array([[121, 137, 106, 135, 125, 146, 145, 121, 142, 140, 118, 134],
       [133, 123, 118, 150, 126, 140, 139, 127, 128, 137, 123, 131],
       [120, 133, 104, 139, 130, 151, 147, 125, 132, 132, 117, 134],
       [126, 130, 110, 141, 125, 137, 121, 102, 142, 131, 103, 135],
       [133, 119, 118, 153, 128, 136, 122, 112, 128, 128, 109, 131],
       [129, 129, 125, 123, 133, 125, 138, 137, 123, 136, 135, 145],
       [132, 121, 118, 151, 128, 141, 138, 127, 125, 134, 121, 131]]) >> 140

array([[140, 117, 145, 146, 120, 113, 126, 133, 144, 112],
       [143, 138, 115, 120, 112, 123, 128, 114, 113, 131],
       [147, 138, 115, 119, 107, 125, 127, 116, 113, 134],
       [144, 113, 143, 141, 110, 128, 116, 128, 142, 131],
       [137, 126, 135, 135, 120, 119, 130, 132, 135, 119]]) >> 133

array([[148, 125, 131, 107, 127, 135],
       [129, 124, 137, 108, 122, 119],
       [143, 135, 111, 140, 131, 142],
       [131, 138, 116, 148, 120, 129],
       [106, 140, 120, 147, 131, 121]]) >> 107

array([[111, 119, 141, 140, 128, 126, 115, 145, 130],
       [108, 122, 138, 140, 130, 121, 116, 148, 132],
       [110, 117, 140, 142, 129, 124, 117, 147, 132],
       [142, 131, 136, 103, 155, 128, 149, 138, 137],
       [145, 131, 135, 106, 156, 124, 148, 138, 135],
       [111, 117, 141, 145, 128, 127, 117, 146, 130],
       [117, 122, 124, 149, 105, 127, 112, 124, 122]]) >> 115

array([[152, 139, 144, 109, 155, 112, 143, 138, 132, 128, 153, 141, 138],
       [146, 126, 101, 119, 143, 101, 101, 101, 145, 103, 115, 100, 101],
       [107, 147, 145, 109, 143, 139, 144, 148, 103, 147, 151, 150, 139],
       [113, 147, 152, 139, 126, 156, 149, 152, 126, 156, 141, 154, 142],
       [101, 128, 110, 148, 106, 145, 110, 107, 124, 131, 103, 108, 111],
       [125, 102, 131, 117, 101, 100, 129, 134,  99, 108, 115, 127, 145],
       [127, 140, 104, 104, 151, 105, 105, 104, 136, 114, 129, 106, 101],
       [112, 145, 114,  99, 153, 105, 117, 122, 106, 118, 146, 123, 111],
       [106, 148, 143, 105, 148, 126, 144, 147, 101, 144, 152, 148, 137],
       [136, 100, 134, 127,  99, 100, 135, 135, 106, 108, 111, 126, 150],
       [149, 104, 111, 149, 104, 132, 110, 108, 157, 112, 101, 106, 118]]) >> 153
---
147	113	137	141	143	151	149
131	136	119	137	105	107	127
111	105	106	116	149	127	112
gives 107

112	138	126	127	133	132	129
127	121	149	125	134	123	124
gives 123

145	127	132	147	114	128
123	137	136	138	129	100
gives 129

149	137	115	119	105	123	125
150	107	156	156	108	111	120
gives 111

136	114	103	117	114
112	119	149	103	142
127	114	155	119	144
gives 103

114	133	123	125	145	146	129
112	117	121	112	150	146	116
137	148	133	147	122	125	144
gives 146

102	112	127	146	113
155	127	148	152	133
153	131	154	149	139
gives 152

154	149	136	153	113	116
119	123	124	120	150	153
123	145	132	136	139	145
gives 150

148	145	106	150	148	150
149	145	107	149	149	149
gives 149

106	122	122	127
106	121	126	129
gives 126
---
[155 151 148 111] ⇒ 155, 111

[103 122 144 151 131 134] ⇒ 103, 134

[[133 152  99 147 104 143 114]
 [132 156 106 148 103 135 110]] ⇒ 133, 110

[102 137 119  99] ⇒ 102, 99

[155 134 153 106] ⇒ 155, 106

[143 118 134 105] ⇒ 143, 105
---
{"in": [[107, 122, 147, 142, 125], [117, 126, 130, 111, 129], [111, 124, 110, 119, 128]], "out": 107}
{"in": [[135, 133, 141, 111], [138, 126, 143, 111], [125, 106, 131, 135]], "out": 135}
{"in": [[118, 133, 134, 129], [98, 151, 155, 125], [109, 141, 144, 125]], "out": 118}
{"in": [[136, 136, 149, 117], [136, 136, 150, 116], [133, 133, 142, 121]], "out": 136}
{"in": [[128, 132, 150, 136], [133, 150, 134, 128], [129, 128, 141, 146]], "out": 128}
{"in": [[145, 136, 110, 131, 148, 116], [108, 131, 139, 107, 144, 127], [108, 137, 127, 106, 142, 113]], "out": 145}
---
[106 149 103 130 128] --> 103, 149

[134 132 118 106 142 143 140] --> 106, 143

[[100 135 133 111 133]
 [117 139 134 139 107]
 [122 143 120 136 127]] --> 134, 143

[107 122 138 116 145 113 121] --> 116, 145

[134  99 127 133 115] --> 127, 134

[[154 131 126 155 131]
 [134 123  99 141 101]
 [151 131 156 143 154]] --> 99, 156

[105 156 111 134 142] --> 111, 156
---
[[115 134 151 114]
 [153 124 139 134]
 [116 134 153 115]] gives 124

[[106 129 129 128 124 117 131]
 [137 126 133 134 129 129 129]
 [128 131 126 124 133 117 129]] gives 129

[[104 120 105 105]
 [108 114 121 101]
 [106 135 124 116]] gives 114

[[135 137 129 131 132 130]
 [102 127 118 117 115 108]
 [137 133 134 131 133 135]] gives 117

[[131 130 139 124 130 121]
 [134 132 123 135 117 136]
 [126 140 142 127 150 123]] gives 135

[[149 151 141 112]
 [126 136 122 141]
 [134 124 135 114]] gives 136
---
[[149 133 105 110]
 [130 107 120 120]
 [135 152 109 134]] -> 152

[[116 112 127 123 115 102]
 [116 128 155 125 112 140]
 [114 120 153 114 117 138]] -> 120

[[105 132 108 114]
 [128 123 144 141]
 [135 141 124 128]] -> 141

[[154 120 118 154]
 [137 129 105 146]
 [126 137 103 133]] -> 137

[[127 140 129 117 135 144]
 [147 135 115 126 116 141]
 [151 130 112 131 111 135]] -> 130

[[146 121 124 127 140 135 123]
 [106 119 135 129 121 124 115]
 [144 133 128 121 127 120 123]] -> 133
